Here are some numbered points:
np.array([0.618, -0.750, 0.638, -2.193, 1.139, 2.293, -1.785, -3.356, 0.348, -3.838, 1.084,
          1.796, 2.194, 1.292, -0.485, 1.007, -3.704, 0.157, -2.284, -4.809, 3.043, -1.003,
          1.348, 0.418]) 0
np.array([1.013, -0.488, -0.153, 2.623, -0.236, -0.938, 0.088, -0.616, -0.325, 1.028, -2.179,
          -0.785, -0.271, -0.700, -0.411, -0.689, 2.684, -0.137, 0.045, 1.270, -0.349, 0.181,
          -0.245, 0.375]) 1
np.array([0.826, -0.134, -0.121, 2.616, -0.416, -0.976, 0.075, -0.176, -0.701, 1.267, -2.141,
          -0.896, -0.603, -0.308, -0.377, -0.523, 2.582, -0.178, 0.096, 1.339, -0.643, 0.261,
          -0.576, 0.551]) 2
np.array([-0.330, 0.327, 0.039, -1.276, 0.260, 0.761, 0.468, 1.534, 0.190, -0.016, 1.348,
          0.106, -1.012, -0.157, 0.538, -0.021, -0.358, -0.001, 0.060, -0.250, -0.718, 0.129,
          -0.393, -0.301]) 3
np.array([2.482, -1.849, 0.675, 3.047, 0.641, 0.007, -2.463, -6.267, -0.076, -3.507, -0.792,
          3.010, 1.905, 0.807, -1.422, -0.346, 1.450, 0.011, -4.913, -6.298, 7.370, -1.229,
          1.563, 1.365]) 4
np.array([-0.346, 0.317, 0.022, -0.300, -0.016, -0.238, 0.471, 1.503, 0.062, 0.689, 0.543,
          -0.001, -0.873, -0.093, 0.050, -0.188, 0.576, 0.185, 0.486, 0.838, -1.014, 0.245,
          -0.649, -0.141]) 5
np.array([0.599, -0.470, 0.273, 0.991, 0.178, 0.140, -1.202, -3.404, -0.161, -1.458, -0.158,
          1.590, 1.984, 1.021, -0.756, 0.045, -0.511, -0.322, -2.117, -2.446, 3.781, -0.669,
          1.280, 0.534]) 6
np.array([0.576, -0.268, -0.042, 1.187, 0.095, -0.273, -0.607, -1.579, -0.254, -0.442, -1.018,
          0.247, 0.628, 0.464, -0.714, -0.086, 0.282, 0.010, -0.829, -0.903, 1.129, -0.395,
          0.178, 0.524]) 7
np.array([-1.768, 1.372, 0.091, -4.205, 0.576, 1.530, 0.909, 3.552, 0.279, -0.174, 3.337,
          0.151, -1.107, 0.500, 0.888, 0.746, -2.933, 0.065, 1.319, 0.547, -2.351, 0.464,
          -0.694, -0.820]) 8
np.array([-1.698, 0.789, 0.730, -6.590, 0.730, 2.436, 0.921, 4.018, 0.977, -1.528, 6.297,
          1.332, -1.893, -0.254, 2.009, 0.843, -4.064, 0.255, 0.184, -2.003, -0.608, 0.496,
          -0.627, -1.326]) 9
np.array([-0.815, 0.187, -0.061, -0.403, -0.539, -0.414, 0.673, 1.763, -0.137, 0.873, 0.911,
          -0.202, -0.964, -0.398, 0.561, -0.072, 0.100, 0.037, 0.874, 0.983, -0.971, 0.221,
          -0.672, -0.365]) 10
np.array([-1.648, 0.956, -0.244, -2.788, -0.045, 0.605, 1.001, 2.752, 0.363, 0.990, 1.712,
          -0.590, -0.657, -0.057, 0.854, 0.268, -1.853, 0.117, 1.993, 2.253, -2.447, 0.748,
          -0.449, -0.862]) 11
np.array([-0.801, 0.837, -0.357, 1.691, -0.850, -1.487, 1.361, 1.831, -0.414, 2.562, -0.286,
          -0.369, -1.362, -0.495, 0.265, -0.584, 2.736, -0.424, 1.278, 2.129, -1.253, 1.166,
          -0.440, -0.301]) 12
np.array([-0.578, 0.468, -0.113, 0.893, -0.089, -0.397, -0.292, -2.420, -0.330, -1.698, 0.783,
          2.823, 1.546, 2.007, -0.657, 0.115, -0.856, -0.222, -2.685, -2.738, 4.495, -0.595,
          1.060, 0.626]) 13
np.array([0.079, 0.253, -0.687, 3.140, -0.602, -1.486, 0.321, -0.307, -0.602, 2.197, -4.188,
          -2.324, 0.512, -0.006, -0.948, -0.199, 1.120, -0.108, 1.841, 3.273, -2.985, 0.012,
          -0.263, 0.451]) 14
np.array([-0.390, 0.144, 0.129, -1.361, 0.254, 0.558, 0.384, 1.274, 0.167, -0.006, 1.190,
          0.070, -0.673, -0.045, 0.402, 0.225, -0.284, 0.023, 0.456, -0.842, -1.018, 0.192,
          -0.328, -0.300]) 15
Which five points above are nearest to each new point by angle? Their numbers follow each, nearest first.
np.array([0.028, -0.358, 0.254, -1.486, 0.232, 0.591, -0.252, 0.182, 0.486, -0.071, 0.075,
          -0.910, 0.180, -0.690, 0.079, 0.276, -1.197, -0.257, 0.862, 0.794, -0.959, 0.388,
          0.262, -0.257]) 11 8 9 15 3
np.array([-1.107, 0.467, 0.469, -3.729, 0.218, 1.379, 0.466, 2.682, 0.438, -0.337, 3.928,
          0.827, -1.351, -0.300, 1.187, 0.226, -1.336, -0.031, 0.330, -0.471, -0.674, 0.644,
          -0.218, -1.179]) 9 3 8 15 11
np.array([-1.324, 1.071, 0.010, -2.448, 0.019, 0.571, 0.673, 2.529, 0.424, 1.039, 1.299,
          -0.801, -0.100, 0.008, 0.752, 0.368, -2.025, -0.149, 1.895, 2.824, -2.708, 0.582,
          -0.254, -0.909]) 11 8 10 5 3
np.array([-0.176, -0.143, 0.527, -2.448, 0.429, 1.341, 0.249, 1.248, 0.419, -0.916, 2.595,
          0.785, -1.153, -0.416, 0.588, 0.299, -0.659, 0.010, -0.518, -1.939, 0.404, 0.106,
          -0.378, -0.512]) 9 3 15 8 0
np.array([-0.400, 0.224, 0.327, -2.365, 0.432, 0.975, 0.467, 1.830, 0.272, -0.454, 2.360,
          0.634, -1.278, -0.355, 0.731, 0.406, -0.802, 0.223, 0.141, -1.042, -0.357, 0.400,
          -0.442, -0.405]) 9 3 15 8 11
np.array([1.291, -0.876, 0.353, 0.724, 0.593, 0.459, -1.278, -2.990, 0.135, -2.094, -0.396,
          1.373, 0.843, 0.049, -0.711, 0.014, 0.040, 0.025, -2.157, -3.554, 3.024, -0.708,
          0.812, 0.673]) 4 6 7 13 0
np.array([1.755, -1.237, 0.059, 2.521, -0.310, -0.959, -0.255, -1.790, -0.275, 0.233, -2.369,
          -0.895, 0.210, -1.329, -0.487, -0.588, 2.314, -0.220, -0.257, -0.851, 0.670, -0.199,
          0.050, 0.457]) 1 2 7 4 14
np.array([-1.002, 0.530, 0.190, -1.847, 0.202, 0.636, 0.921, 2.779, 0.376, 0.171, 3.397,
          1.172, -2.047, -0.057, 0.971, 0.022, 0.486, -0.048, -0.212, -0.586, 0.031, 0.472,
          -0.829, -0.520]) 3 15 9 8 10
np.array([0.941, -0.405, 0.018, 0.720, 0.226, 0.308, -0.517, -1.416, 0.017, -0.295, -2.936,
          -1.971, 1.411, -0.352, -0.674, 0.092, -0.681, 0.153, 1.165, 1.961, -1.831, -0.335,
          0.104, 0.163]) 14 1 2 7 12
np.array([-0.763, 1.158, -1.149, 3.037, -0.652, -1.844, 0.793, 1.179, -0.613, 3.140, -3.761,
          -2.491, 0.313, 0.670, -0.633, -0.258, 1.368, 0.060, 2.441, 5.088, -4.071, 0.300,
          -0.599, 0.238]) 14 12 2 1 5
np.array([-0.399, 0.135, -0.016, -1.222, -0.153, 0.173, 0.280, 1.159, 0.284, 0.301, 0.762,
          -0.631, -0.265, -0.270, 0.557, 0.238, -1.318, 0.094, 1.133, 1.413, -1.404, 0.146,
          -0.208, -0.465]) 11 8 10 3 5
np.array([-1.087, 1.259, -0.899, 0.352, -0.244, -0.529, 0.575, 1.624, -0.295, 1.898, -2.065,
          -1.960, 0.458, 0.663, -0.187, 0.121, -0.922, 0.127, 2.462, 4.345, -4.210, 0.110,
          -0.642, -0.137]) 14 11 12 5 10
np.array([-0.826, 1.028, -0.877, 2.738, -0.892, -2.028, 0.752, 0.340, -0.221, 3.339, -4.568,
          -3.293, 1.148, 0.386, -0.633, -0.280, 0.823, -0.057, 3.318, 6.392, -4.571, 0.638,
          -0.019, -0.032]) 14 12 2 1 5
np.array([2.523, -1.643, 0.250, 2.705, 0.667, 0.254, -2.566, -6.858, -0.247, -2.979, -4.285,
          0.218, 4.143, 0.994, -2.142, 0.310, -1.307, -0.069, -2.355, -2.923, 3.563, -1.513,
          2.085, 1.368]) 7 6 4 13 0
np.array([0.795, -1.098, 0.892, -2.318, 0.444, 1.108, -0.264, 0.229, 0.751, -1.218, 3.142,
          1.172, -1.210, -1.449, 0.919, -0.479, 0.177, -0.132, -1.171, -1.969, 1.794, 0.288,
          0.164, -0.356]) 9 3 0 15 4
np.array([1.532, -1.241, 0.398, 1.839, -0.429, -0.934, -0.110, -0.630, 0.070, 0.057, 0.132,
          0.630, -1.334, -1.513, 0.060, -0.931, 3.560, -0.240, -1.198, -2.270, 2.316, -0.013,
          -0.012, 0.338]) 4 7 1 2 6
np.array([0.591, -0.678, 0.431, -1.643, 0.400, 0.966, -0.535, -0.236, 0.424, -0.619, 0.859,
          -0.397, -0.027, -1.121, 0.503, 0.171, -0.810, -0.155, 0.405, 0.734, 0.093, 0.088,
          0.407, -0.525]) 9 8 3 11 15
np.array([0.295, 0.596, -0.747, 3.601, -0.567, -1.633, -0.118, -0.857, -0.708, 2.002, -5.453,
          -3.338, 1.590, 0.338, -1.097, -0.326, 0.828, 0.101, 2.405, 4.862, -3.847, 0.050,
          0.057, 0.385]) 14 2 1 12 5
